Questions about the table below.
1) What is the entry just right of -1.20?
2) What is the entry just left of 0.80?
3) What is the entry just left of -0.94?
4) What is the smallest entry?
[[ 3.89 -0.82  0.11  1.42  0.34  1.29 -1.09 -0.43  0.41  0.69 -1.57  0.03
  -0.82  0.00 -0.65  0.43]
 [ 3.89 -1.59  0.80  0.10  0.40  0.66 -0.73 -2.50  1.43 -1.35  1.90  0.11
  -0.57  1.15  1.89  4.51]
 [ 3.89  1.71 -0.45 -0.67  2.54  2.12 -3.34  0.20  4.56 -1.16 -1.28 -0.16
   0.82 -0.02  1.82  6.07]
 [ 3.89  0.39  0.31 -0.49  0.64  0.45 -0.94 -0.57  2.62 -0.57 -0.74 -0.36
   1.10 -0.28  1.11  2.32]
 [ 3.89  0.98 -1.20  0.24  1.21 -0.17  1.37 -1.02  1.95 -0.69 -0.57 -0.62
  -0.11 -1.35 -0.77  0.90]
 [ 3.89  0.99  0.47 -1.52  1.61  1.10  4.60 -2.62  2.94 -0.66 -0.45  0.64
   3.56 -0.52  0.85  4.20]]
1) 0.24
2) -1.59
3) 0.45
4) -3.34

[[ 1.00 -1.58  2.69  0.18  1.52  3.35 -4.01 -0.51 -1.01 -0.74 -0.85  0.70
  -0.76]
 [ 1.22 -2.21  6.31  0.04  1.30  1.45 -0.21  0.48 -1.36 -0.23 -0.78  1.59
   1.77]
 [-0.35  0.10 -5.11  0.24  1.03  3.65  1.85 -0.38  0.61  0.37  0.81  0.80
  -2.26]
 [-0.09 -2.92 -1.13 -0.09  2.79  2.45 -1.87 -0.41  3.48 -0.35 -1.09 -0.60
  -3.14]]
Read off the entry just right of -2.21.
A: 6.31
The entry just right of -0.21: 0.48
The entry just right of the largest entry is 0.04
Read off the entry just left of -0.23.
A: -1.36
Read off the entry just left of 1.77.
A: 1.59
Read off the minimum.
A: -5.11
The entry just left of -2.92 -> -0.09
Read off the entry just right of -0.38.
A: 0.61
Read off the entry just left of the smallest entry.
A: 0.10
Read off the entry just right of -1.58.
A: 2.69
The entry just left of -0.78 -> -0.23
The entry just left of -0.21 is 1.45
The entry just left of -0.60 -> -1.09
The entry just left of 0.48 -> -0.21

[[ 4.18  3.22 -3.13  3.58 -3.34 -2.05 -1.48  0.77 -0.24  2.52  0.92 -3.74]
 [-0.59 -2.05  1.01 -1.02  0.03  0.02  2.96 -0.93 -1.03 -3.83 -2.23  0.80]
 [ 4.67  2.10 -1.20 -0.21 -0.73  2.43  1.18  1.73 -2.82  5.91  4.21 -4.73]
 [-2.55 -5.41  3.68 -5.62  7.29  4.65  2.86  0.93 -2.42  0.98  1.97  1.85]
 [-1.83 -3.83  2.34 -3.12  2.72  1.56  3.97 -0.51 -1.99 -3.64 -1.41  1.62]
 [-0.89 -1.75  1.01 -0.96  0.33  0.42  1.47 -0.84  0.01 -2.47 -1.42  0.93]]
The largest entry in the first column -> 4.67
Give the entry just left of -0.84.
A: 1.47
Give the largest entry in the first row.
A: 4.18
The entry in the bottom-right corner -> 0.93
The entry just left of -0.73 is -0.21
The third entry in reading order is -3.13
Give the entry just left of 7.29.
A: -5.62
The entry just right of the largest entry -> 4.65
Give the bottom-left entry.
A: -0.89
Give the top entry of the column that holds the largest entry.
A: -3.34
The largest entry in the last column is 1.85
Give the 2nd entry, reading row by row.
A: 3.22
Give the entry just right of -1.99.
A: -3.64
The first entry of the smallest entry's row is -2.55
The smallest entry in the last row: -2.47
The entry directly above -1.20 is 1.01
The entry directly above 1.73 is -0.93
Give the entry directly above the largest entry.
A: -0.73
The fourth entry from the end, reading row by row: 0.01
The entry just left of 0.33 -> -0.96
The third smallest entry: -4.73
The second-last entry, reading row by row is -1.42
The entry directly below -5.41 -> -3.83
Give the bottom entry of the column that holds the largest entry.
A: 0.33
Give the entry directly above -1.41.
A: 1.97
The entry just right of 0.92: -3.74
The fourth entry, reading row by row -> 3.58
Give the entry just left of -0.93.
A: 2.96
The 5th-last entry, reading row by row: -0.84
The entry just right of -1.02 is 0.03
